Families of rows that turns and mirrors carry onto each other, the same ones carrying the whole set onto itself: the rest of each named row's family, in list order
7 families of 4 rows
vavin: [ 21.8   2.9  16.2 -11.4 -15.0  22.0   5.0 -14.6   3.8   1.2   0.7   8.6
   2.4  -1.4  26.8   6.7  -2.9   8.0 -17.0   4.8  14.4   6.3 -31.2   7.3
  16.1  17.8  13.8 -28.1  -1.9  -8.5]
Mevov: [ -7.3  31.8   1.5  -4.1   6.6 -31.2   3.8 -13.5  11.8 -19.2 -10.0   6.2
  25.7  16.7  -5.7  -6.6 -22.0   4.9  10.9  14.7   2.1 -11.2  -8.7   8.3
  13.9  -6.6   8.7  -6.9  -8.7 -26.0]
kor: [ -0.9  24.8  -1.2  -3.8  -3.7 -33.2  -1.0  -7.2   9.3 -21.4  -3.1   9.8
  29.7  23.6   0.2 -11.0 -19.2   9.0  11.1   1.4  -5.2 -20.0   0.3  -2.3
  16.7 -11.7  -4.1  -6.6 -12.6 -26.7]
nik: [  2.5  -1.8 -18.2  -7.6 -33.3 -29.7 -11.9  30.1   3.9   0.3   9.9  -5.8
   6.2  10.1  -2.2  -3.1   3.1  -9.5  -8.2  -3.1  34.9 -13.7  11.0  10.1
   0.5  22.9  11.9  14.5 -13.8   0.1]
zazot: [ 14.1   1.8  21.4  -7.5   4.4  15.6   1.5  -9.6  17.2  24.6   9.0  15.7
  -0.5  -6.7  29.3  10.7   1.2  -6.3  -4.6  -6.1   4.3   8.6 -15.6   6.4
  18.5   7.7  11.7 -28.2  -0.6  -0.8]
gepo: [ -4.4  -4.4  -6.7 -13.5 -23.5 -33.0  -6.7   6.1   0.0   0.2  24.8 -11.6
   2.0   5.9   1.5   0.2   4.8 -12.7  -2.3 -10.5  32.4 -21.5   3.5  28.2
  15.4  25.1   9.8   8.5 -16.0  -4.2]
Femaz: [ 14.1  10.3  11.9 -11.7  -9.1  12.9  -5.8  -9.5  15.1   3.1  -6.0   6.5
   0.8   6.7  24.7  19.3  -2.3  -0.1 -16.0   8.7  21.7   4.0 -14.9  17.0
  17.5   7.4  17.3 -37.0  10.2   2.9]
fafeg: [ 15.1 -10.9   9.9  -6.1  10.5  17.3  -1.1  -9.0   1.1  11.1  -8.4  23.2
  14.1  -1.7  13.8  12.6   8.0  11.0 -18.3   9.8   8.0   6.0 -21.8   8.2
  17.2  10.0  19.6 -11.1   1.9  -1.3]
dut: [ -3.8   2.2   2.1 -11.5 -23.3 -23.3 -11.4   1.4   0.9   6.7  22.8  -3.7
   7.7  12.0 -14.3   2.2   0.6  -9.1   3.7 -13.7  28.9 -17.7 -16.6  14.3
  10.1  42.9   4.9  17.7  -6.0  -5.2]
sobuz: [ 31.0  15.2  20.3  20.9 -15.7  -3.9 -15.3  21.1   7.3  24.0  -1.6  -4.5
  -7.2   7.6   3.5  -8.1 -29.8  32.5  -6.1  12.6   2.6  -3.3   9.0 -13.7
  -7.9   0.8   8.5   4.2 -28.2  -7.8]
mab: [ 19.3   6.0  15.6 -14.2 -26.0  -0.3 -21.3  25.4  17.1  19.1  11.0   0.2
   4.5  18.1 -11.4  -8.4 -27.2  33.7 -14.2   4.9 -11.3   2.2   8.6   0.5
 -14.3  20.5   3.4  -7.1 -30.4   0.9]
badaf: [  0.2   1.1   7.5   7.2   2.7 -37.7   4.4 -10.2  18.2   2.5 -15.9   1.7
  11.8  17.9   2.9   3.2  -3.2   0.1  18.7   5.7 -11.5 -18.8  -2.9  14.1
   9.9 -19.6  -7.3 -19.3  -6.5 -15.9]
zitil: [ 20.1  -7.0  19.3  -1.7  -8.6  13.6   8.7 -11.7   3.9  11.4  14.3  -0.2
  -1.5 -10.7  39.3   8.0   4.9  10.9 -11.7  -4.9   9.0  -0.9  -7.9   1.7
   5.9   9.6  15.8 -27.4   5.6  -2.9]
giba: [ 18.1   0.8  21.1   2.8   3.3  17.2   1.3 -18.0  17.4  14.2  14.6  16.9
  -6.0  -6.6  27.5   1.6  -2.8   4.2 -26.3   5.9  23.9  -4.6  -2.3   6.8
   9.2  27.1  12.2 -16.6   1.2 -11.0]
maku: [ 23.3  -0.4  15.4 -10.7 -13.4  21.4   2.7 -14.8   8.0  17.3  10.8  -1.7
  -1.4  -9.0  26.5  18.3   1.6   3.4 -23.5   5.4  17.9   3.5  -3.9  12.2
   2.5  11.8  16.6 -23.0   7.9  -2.8]
vafup: [  6.5  20.4  12.4   0.0  -8.0 -32.0  16.4  -2.8  15.4 -22.0 -11.8  24.0
  20.3  17.4  13.0  -4.3  -8.4   4.5  -0.9   4.6 -13.6 -19.9   3.4  -4.6
  20.0  -2.5  -5.4 -20.0  -9.0 -17.5]
rike: [ 20.4  -6.7 -12.9   6.2  -4.4  -0.1 -23.0  16.7  17.9   9.5  18.2   7.2
  -9.3  16.4  -5.5  -7.1 -30.0  26.9  -6.9   1.1  -6.5   3.4   8.1 -10.1
  -4.4   3.6   8.5  -6.0 -46.2 -11.0]
pek: [  3.0  -4.7  -2.7 -24.9 -10.9 -19.3 -13.6  12.2  -4.4   7.0  26.3 -18.1
  -1.4   4.3  -7.6  -3.1  -0.3  -9.4  -3.5  -5.1  23.4 -22.2   7.6  17.7
  25.7  31.4   3.4  13.5 -18.5  -6.2]
vedis: [ 28.5  -1.3  13.4   4.8 -20.5  -0.5 -28.4  20.6  23.2  12.5  16.2   6.7
  11.2  24.8   0.7  -3.1 -25.2  34.8 -10.7   6.8  -5.1  -8.3   4.0  -7.9
 -15.0  14.3   3.4   5.0 -30.0 -18.4]
mezun: [ 22.9  13.5  22.8   4.0 -23.0   0.0 -18.3  22.5   9.6  14.0   6.3   3.5
  11.4  10.0  -0.8  -1.5 -29.0  38.0 -15.4  11.0 -13.5  13.2   2.6  -7.9
  -9.6   0.9  14.8  -2.3 -30.4 -15.2]
Tok: [ -2.3 -12.2 -15.8 -10.6 -27.3 -21.7  -0.9  15.4  -2.1   4.9  18.4  -3.2
  -3.3  -5.2 -27.5   9.4   0.4 -18.5  -4.4  -0.5  13.2   7.1   4.4  13.5
   1.5  27.2   6.7   7.9 -10.0 -16.6]
lamu: [ -4.4  -4.7 -17.0 -18.6 -11.6 -23.1 -10.2  17.8  -9.4  23.7  16.2  -8.4
  -4.6   5.9 -13.8  -1.6 -16.2 -14.0  -2.9  -6.8  27.6 -16.0  -0.1   9.6
   8.4  25.6  15.6  12.7 -12.0   0.3]
fisap: [  5.1  19.8   6.7  15.9  -6.7 -43.1   2.0 -16.1  16.8 -20.4  -7.1  10.7
  15.1  10.5   6.1  -9.7 -15.6   5.9  11.1  10.0   3.7 -16.8   9.1   6.0
  17.2  -4.7   0.8 -22.9  -3.5 -23.7]
nakim: [  8.0   3.4  12.5  11.8 -16.6  -4.9  -5.6  19.3  21.5  27.3  15.4   0.7
   3.7  14.9 -14.6  -1.7 -18.4  29.4  -8.7  -0.1  -7.1   8.9   7.3 -21.9
 -19.5   9.3   6.5   4.1 -32.2  -6.5]
kub: [ -3.5  31.7   8.0   6.8 -11.7 -26.9  -1.3   4.1   7.7  -8.7  -9.6   3.8
  16.8  16.4   1.7 -14.1 -24.4  -1.9  17.9  -4.5   1.0  -8.1 -12.7  -1.5
  17.2 -10.8 -10.5 -13.0   0.1 -37.1]
Ver: [-11.3  23.6  10.6   4.7   8.3 -35.3   8.2  -6.7  14.3 -10.1  -7.0  24.1
   7.6  13.5   0.9  -4.0 -12.7   0.0   3.6  14.2   1.8  -8.4  -6.7  -0.5
  18.3 -19.5   0.6  -3.1   1.4 -21.2]
gime: [ 18.2  11.8  12.4  13.9 -26.4  -4.4 -23.0  20.6  18.5  13.2   8.0  -0.8
   5.2  11.0  -2.8   7.8 -23.4  30.6 -15.3   1.3  -9.6  12.2   4.3 -10.4
 -18.2  -3.8  17.7  12.0 -24.8 -20.4]
Tegar: [  4.4   2.2  -7.5  -7.1 -31.5 -13.6 -11.7  20.0  -8.8   7.3   7.0 -17.4
   1.1   1.3 -14.0  -2.8   1.2 -11.6  -6.7  -7.4  27.6 -12.4   9.6  27.7
  11.5  25.9   2.4  17.2  -5.6  -6.1]

The rest of the family of pek: Mevov, zitil, gime
The rest of the family of badaf: fafeg, rike, Tok
The rest of the family of Femaz: nik, mab, vafup
The rest of the family of kor: gepo, maku, mezun

